[[140 141 129 146 105 102 122 116]
 [131 119 136 108 145 109 142 137]
 [128 135 131 141 128 132 129 134]]
|
[[140 141 129 146 105 102 122 116]
 [128 135 131 141 128 132 129 134]
 [131 119 136 108 145 109 142 137]]

[[131 127 127 130 124 128 129 128 128 121 121]
 [116 141 142 149 109 106 145 151 143 124 127]
 [122 144 143 118 147 132 141 125 132 149 149]
 [107 133 131 108 136 118 129 116 122 142 142]]
|
[[131 127 127 130 124 128 129 128 128 121 121]
 [107 133 131 108 136 118 129 116 122 142 142]
 [116 141 142 149 109 106 145 151 143 124 127]
 [122 144 143 118 147 132 141 125 132 149 149]]

[[145 126 129 139 136 117 121]
 [121 136 126 138 116 129 124]
 [128 115 112 119 154 136 137]
 [127 136 127 137 110 130 121]
 [130 118 120 117 113 138 143]
 [133 116 114 111 123 153 149]
 [120 145 134 122 108 117 111]
 [130 118 118 117 112 134 143]]
|
[[128 115 112 119 154 136 137]
 [133 116 114 111 123 153 149]
 [130 118 118 117 112 134 143]
 [130 118 120 117 113 138 143]
 [121 136 126 138 116 129 124]
 [127 136 127 137 110 130 121]
 [145 126 129 139 136 117 121]
 [120 145 134 122 108 117 111]]

[[118 138 114 152 117 137 120 120 148 112]
 [150 106 149 120 134 132 117 147 117 131]
 [111 135 123 136 105 148 104 141 112 139]
 [145 119 122 112 146 102 136 137 112 152]
 [145 118 133 124 124 138 120 129 136 126]
 [126 130 124 136 133 115 138 128 131 133]
 [113 149 112 141 124 136 131 130 123 150]
 [132 124 126 132 129 116 133 133 125 123]]
|
[[113 149 112 141 124 136 131 130 123 150]
 [118 138 114 152 117 137 120 120 148 112]
 [145 119 122 112 146 102 136 137 112 152]
 [111 135 123 136 105 148 104 141 112 139]
 [126 130 124 136 133 115 138 128 131 133]
 [132 124 126 132 129 116 133 133 125 123]
 [145 118 133 124 124 138 120 129 136 126]
 [150 106 149 120 134 132 117 147 117 131]]

[[131 138 120 118 112 132 123]
 [105 134 130 136 142 130 119]
 [122 129 115 139 127 118 131]
 [143 131 123 133 130 130 127]
 [153 118 118 115 119 145 129]
 [127 137 132 133 154 134 132]]
|
[[122 129 115 139 127 118 131]
 [153 118 118 115 119 145 129]
 [131 138 120 118 112 132 123]
 [143 131 123 133 130 130 127]
 [105 134 130 136 142 130 119]
 [127 137 132 133 154 134 132]]

[[137 131 134 120 124 135 134 132 125 112 106 116]
 [148 130 109 120 124 139 126 120 123 119 127 135]]
|
[[148 130 109 120 124 139 126 120 123 119 127 135]
 [137 131 134 120 124 135 134 132 125 112 106 116]]

[[103 138 143 101 147 132 105 153 121]
 [112 126 139 149 152 145 131 117 107]]
|
[[112 126 139 149 152 145 131 117 107]
 [103 138 143 101 147 132 105 153 121]]
---
[[137 153 136]
 [121 115 133]]
|
[[121 115 133]
 [137 153 136]]

[[133 134 148 137 124 125 133]
 [123 138 147 137 106 127 135]
 [134 134 152 133 113 131 131]
 [132 134 146 134 127 131 134]
 [139 133 148 134 122 124 134]
 [133 137 145 135 130 129 139]
 [145 132 144 130 123 127 139]
 [128 137 138 136 133 133 134]
 [139 132 145 131 129 129 133]
 [133 130 144 134 122 122 131]]
|
[[133 130 144 134 122 122 131]
 [133 134 148 137 124 125 133]
 [123 138 147 137 106 127 135]
 [134 134 152 133 113 131 131]
 [132 134 146 134 127 131 134]
 [139 133 148 134 122 124 134]
 [133 137 145 135 130 129 139]
 [145 132 144 130 123 127 139]
 [128 137 138 136 133 133 134]
 [139 132 145 131 129 129 133]]

[[126 128 123 115 135 145 129 121 114]
 [126 134 127 123 131 138 126 123 116]
 [128 126 123 113 136 146 130 119 115]
 [126 126 123 113 136 146 130 121 114]
 [126 131 124 117 134 143 128 121 115]
 [126 126 122 110 138 150 130 118 112]
 [129 135 134 143 120 114 122 131 135]
 [129 126 125 115 135 143 129 121 117]
 [126 128 123 115 135 144 130 121 115]]
|
[[126 128 123 115 135 144 130 121 115]
 [126 128 123 115 135 145 129 121 114]
 [126 134 127 123 131 138 126 123 116]
 [128 126 123 113 136 146 130 119 115]
 [126 126 123 113 136 146 130 121 114]
 [126 131 124 117 134 143 128 121 115]
 [126 126 122 110 138 150 130 118 112]
 [129 135 134 143 120 114 122 131 135]
 [129 126 125 115 135 143 129 121 117]]

[[115 109 107 111 152 118 108 110 102 124 111 119 113 108]
 [148 150 137 152 107 152 141 152 148 120 140 124 135 148]
 [111 107 118 104 149 116 111 108 111 140 117 134 127 112]
 [104 109 113 100 148 109 108 111 107 137 120 134 124 103]]
|
[[104 109 113 100 148 109 108 111 107 137 120 134 124 103]
 [115 109 107 111 152 118 108 110 102 124 111 119 113 108]
 [148 150 137 152 107 152 141 152 148 120 140 124 135 148]
 [111 107 118 104 149 116 111 108 111 140 117 134 127 112]]

[[151 151 142 153 151 150 148 151 149 149]
 [147 153 152 150 148 148 153 152 154 151]
 [106 100 109 104 105 110 107 119 108 149]]
|
[[106 100 109 104 105 110 107 119 108 149]
 [151 151 142 153 151 150 148 151 149 149]
 [147 153 152 150 148 148 153 152 154 151]]

[[133 133 128 126 125 119 130 114 116 136 126 129]
 [127 129 115 123 129 134 118 118 128 139 124 110]
 [126 135 150 132 129 128 124 123 129 126 133 128]
 [127 120 136 133 138 125 125 126 132 137 128 136]]
|
[[127 120 136 133 138 125 125 126 132 137 128 136]
 [133 133 128 126 125 119 130 114 116 136 126 129]
 [127 129 115 123 129 134 118 118 128 139 124 110]
 [126 135 150 132 129 128 124 123 129 126 133 128]]
